Rows are one point carried round by a steady rotation, each followed by how many steps it has turned.
The counts run from 0 to 299.
[178 126 146 108 128 121 107 123  93 156 143 100  91 147 156 151 112 137
 140 117  92 149 121 145 131 139 127 157 128  77 144 108 135 156 167 111
 110 133 169 167 165 108  79  77 165 165 159 123 112 135 124 149  78 146
 118  91] | 7
[148 115 121 118 134 111 108  83 142 115 159 192 106 158 154 117 180 103
 118  94 144 186 163 114 146 153 142 146 150 122 136 113 110  91 157 150
 151 125 114 155 181  74 128 100 143 134 131 106 134 100 140 155  84 141
 100 121] | 38
[147 112 108 165 108 138 149 137 103 120 111  92 101 120 118 139  97 172
 178 123 120 140 116  95 125 137 133 123 103  94 195 130 174 111 133  89
 142 189 171 125 156 125 149 114 168 149 136  98 143 134 141 135 106  67
 100 131] | 172
[147 133 131  91 108 150 152 121  98  84 118 103 105 100 143 109  97 139
 187 153 112 116  98  86 127 123 133 132 102 122 126 138 193  80 120 121
 145 104 142 110 153 111  82 104 142  91 138 162 114  86  83 154 123 103
 129 119] | 205
[123 142 136 173 151  85 141 102  80 137 138 100 110 147 162 165 137 136
 179 100 144 143 136 125 130 114 109 169 167 101 114 155  88 123 146  87
 133 123 124 152 155 109 114  68 143 160 171 130 117  96  78 124  94 187
 101  77] | 29
[106  86 185 179 123 105 108 113  93 112 105  90 157 189 128 140 115 124
 104 199 127 154 136 136 163 149 130  86 136 124 115 128 140 112 119 141
 112 132  97 117 117 146  93 130 118 156 112 167 157 134 167 176 129 120
  70 127] | 260
[149 117 100 126 126 148 125  49 142  81 163 152 118 112 102  96 115 131
 146 160  95 113 194  67 148  93 114  97 148 139 150 136 146 100 103 124
 160 113 112  90 139  96  86 110 117 131 109  97 102 131  95 148 122  83
 110 106] | 36
[135 113  93 172 126 100  83 110 136 188 175 132 164 164 123 160 131 117
 146 125 147 171 155 116 152 117 150 147 139 145  96 123 116 106 141 163
 119  83 151 145 184  99 108 105 174 152 175 118 135 110  74 128  97 128
 104 135] | 17
[103  99 124 189 103 138 140 123 106  98 144 130 100 122 123 105 117 142
 131 113 123 136 125  83 128 157 147 111 111 112 127 151 150  51 103 133
 142 162 117 123 189 113  97 106 148 147 150 141 174 100 125 134 135  96
  64 134] | 47
[127 119 133 129 130 166  92 170 152 105 125 183 149 132 107 151 132 116
 113 122 170 180 138 133 102 175 145 105  88 138 140 112 132 124 127 167
 138 125 112 101 139 113 139 146 151 100 151 106 205 121 144 118 112 106
 122 164] | 268
[117  75 112 178  75 142 128 143 127 127 143 101 117 113 100 103 102 160
 148 145 113 123 113  79 160 149 158 103 113 120 148 102 177  79 111 119
 141 174 154 122 202 126 153 138 154 138 113 121 143 133 121 130 120 100
  88 177] | 173
[118 136  89 111 141 134 151 134 121  96 101 119 118 104 158 110  73 126
 161 143 107 137 147 132  65 151 131 142  81 103 145 165 164  86 128 137
 127 163 168 111 138  94  79 115 160 117 128  99 113 113 153 146 136  88
 118  92] | 45
[115 133 189 141 134  63 174 124 108 130 106 114  95 156 131 137 163  89
 116 123 153 152 101 146 163 154 160 128 128 147 124 144 108  98 181 147
 112 142 124 143 143 135 113 122 108 140 180 183 159  93 147 151 160 121
 102 178] | 81
[112 145 134 124 150 139  98 102 154 108 105 166 182 144 124 113 146 112
  81 136 126 134 175 161 121 141  95 130 170 142  84 140  94 149 127 170
  94 116  98 131  61 115 105 139  95  99 124 105 102 128 137 105 153 187
 127 102] | 252
[130 162 116  69 121 128 161 139 163  92  83 186  88 110 139 118 163 112
 116  96 153 140 140 115 111 149 117 160 100 129 167 143 141 113 163 157
 125 139 135  89 126 139 146 150 129  73 115 118 131  89 179 158 176  81
 155 133] | 76
[100 142 123 105 129 139 100  98 136 140 143 124 172 161 153 141 155 126
 130 106 143 136 169 186 121 162 133 153 149 162  57 146 145 119 117 167
 121  71  73 150 115  77 105 112 162  94 112 139 129  97 137 138 142 166
 121 118] | 230
[141 156 112  75  90 121 161 106 156 125 126 151 104 115 132  79 162 127
 129  99  98  85 113 112 145 104  90 192 132 128 139 137 149 115 158 126
 109 155 142 106 136 151 111 133 124 107 103 122  62 118 114 136 204  97
 163 114] | 201
[142 141 150 142 121  86 185  98 113 124 129 104  98 130 139 133 157 160
 141  92 121  91 116 104 174 107 102 156 182 108 152 119 120 124 150  80
 117 179 136 155 159 144 171 103 119 138 102 148  77 108 127 135 141 142
 115  90] | 189
[ 96 110  73 155 109 123 127 138 138 126  97 134 158 131 166  94  76  96
 144 155 137 129 149 147  82 118 124 177 102 137 113 175 146  74 118 169
  98 136 156 117 149 113 100 153 173 107  93  91  90 130 177 144 156 108
 141 115] | 44
[126 119 171  97 104 147 127 132 124  52  92 120 121 125 123 130  90 133
 148 167 125 120 100 105 122 161 125 109 112 130 123 128 157 112 109 143
  95  92 116  95 113 128  62 125 106  81 156 178 143  76  92 150 141 114
 111 137] | 79
[ 87 134 128 164 108  75 137 111 138 164 138 101 155 148 154 127 102 107
 147 131 138 134 134 131 153 123 155 171 140 158  73 133 103  92 124 166
 104  79 130 168 171  90 113  99 152 131 162 150 105  92 115 138 133 131
 107 142] | 208
[125 116 185 164 146 102 113 135  94  99 109 124 110 170 117 158  98 128
  99 164 157 166 152 112 125 155 118  85 135 105 147 147  96  96 114 100
 100 137 124 101 116 146  72 119 153 158 175 157 188 116 150 163  96 109
  93 113] | 259
[160 144 174 119 176  98 135 137 111  91 104 147 114 121 115 156  83 129
 132 136 160 175 160 120  89 161 108 135  91 126 150 178  87 116 151 134
 118 133 150 101 123 126  47 129 126 135 162 135 176 110 146 141 108 127
 123  99] | 258
[190 121 136  81 143 108  92 102 118 151 145 122 124 125 148 125  93 121
 155 156  91 151 146 138 145 126 126 164 105 129 140 101 129 137 159 160
 120  99 185 158 155 103  69  98 141 135 139 112  87 146 126 154  80 135
 146 122] | 6
[135 166 100 104 140 130 153 120 145 100 128 159  75 105 136 149 125 137
 123 107 129 153 145  62 116 120 128 126 137 100 152 137  95 117 120 106
 140  92 123 118 114 102 142  91 142 118 170 115 114  91 106 113  88  67
 113 102] | 215
[142 105 110 138 142 151  81 164 121 174 147 162 138 128  81 152 155 118
 135  95 145 169 149 123 133 139 145 102  76 155 121 136 122 127 159 161
 181 135 133 103 186 127 136 126 144 144 155  95 202 141 104 121  79 131
 122 158] | 142
[146 118 138 112 128 122 160  96 151 122 130 114 157 106  95  99 128 148
 161 126  91 132 155 122 151 143 144 106 126 156 155 121 109 122 181 164
 146 132 182 141 181  59 106 112 103 125 153  88 113 119  75 105 134 144
 116 164] | 175
[137 132 113 142 140 156 146 151  94 126  96 152 103  90  92 129 120 147
 126 120 112 135 101  86 111  93  90 120 111  78 178 148 127 142 137  70
 135 187 167  91 138 174 137 137 113 145 134  93 117 138 124 112 107 126
 111  99] | 150
[106 128 135 158 156 153 119 168 138 163 140 102 141 130 116 152  76 143
 116 149 132 183 168 146 134 114 151  86  86 137  85 104  93 137  86 155
 144  77 147 139 133 116 153 116 159 153 156 103 167 154 160 109  80 123
 111 142] | 121
[152 177 149 106 138  88 128 104 107 140 139 147  93 116 161 143 150  71
 134  81 142 120 128 148 117 151 136 183 135 127  92 147  74 119 178 136
 127  90 119 159 120 106  86  90 124 120 163 156 112 114 103 120 119 174
 136  90] | 219
[152 137 189 129 178 132 162 170 115  93 102 112 130 129 100 180 122 142
 142 122 154 181 143 125 145 159 142  89 110 128 153  98  98 165 148 111
 156 118 140 133 128 110 147 105 120 122 158 128 178  96 146 121  79 152
 115 134] | 280
[119 100 193 118 144 112 144  88 110 114 108  85 151 149 132 104 144 115
 120 176  99 131 141 184 167 156 136  79 107 159 112 132 152 126 153 170
 124 142 112 133 108 112  95 126 101 129  89 143 150 149 176 168 175 157
 103 143] | 261
[109 149 149 110 153 108 177  87 111 147 107 150 152 120 134  90 186  87
 103 110 102 163 141 160 140 117 129 126 134 144  89 152 105 123 186 164
 143 121 124 152 130 117  66 121  83 120 148 152 115  85 140 153 160 151
 119 121] | 240
[112 109 160 190 111 150 142 192 133  90 110 149 137 116  86 112 128 146
 112 143 141 129 108  97 152 107 120  95 107 130 115 120 121 112  93 114
 120 155 125  94 135 203 176 163  97 129 126 134 152 125 140 119 164 117
 109 137] | 277
[ 72 138  98 179  75 146 137 141 158 148 167 136  99 107 130 101 166 130
 116  86 116  84 105 106 141 112 130 155 124 144  79 128 144  74  85 147
 127 125 102 150 115 124 195 122 134 129 118 123 105 128 132  76 177 108
 114 142] | 212
[ 90 139 135 157 125 136 149 167 194 100 117 157 151 102  93 111 117 133
 104 141 147 117 168 111 133 134 135 112 102 168  86 125 109 108  88 174
 129  91 117 119 112 136 179 157 107  98 122 120 118 111 141 100 178  92
 131 164] | 87
[ 94 147  98 164  97 109 127 120 120 156 161 182  95 153 124 152 175 109
 102 100 155  96 125 120 109 122  96 157 141 123 120 179 147  91 122 118
 118 144  69  96  83 174 150 131 159 146 127 133 149 145 139 135 167  65
 113 113] | 233
[112 177 128 154 139 101 185 152 107 131 122 157 101  76 111 151 144 104
 144 109 158 118 149 126 109 124 119 127  81 153 121 192 109  86 146 144
 188 147 110 105 113 147 158 133 121 135 106 117 158 116 136 112 174  95
 129 127] | 245
[111 130 132 115 149 120 155 141 132 202 129 127 162 133  91 141 153 167
 119  71 118 136 161 175 102 115  83 136 117 128 130 164 110 149 149 122
 127 184 165 142 154 149 140 142 127 161 134  74 142 150 160 100 146 150
 137  94] | 137
[111 151 148 114 131 110 204 101 108  74  83 134 106 128 161 114 161 132
 132 113 141 117 116 135 129 120  82 144 156 105 150 149 129 121 144  72
 129 182  94 139  99 140 164 114 114 111  87 136  84 100 163 150 152 129
 121  92] | 63
[130 108 107 127 117 136  63  92 136 114 142 155 157 178 170 124 143 103
 112 113 149 161 150 133 123 151 134 162 165 131  88 127 138 108 114 144
 106 103 102 147 156  74  91 106 168 101 141 121 120 101 116 146  91 173
  98 124] | 39
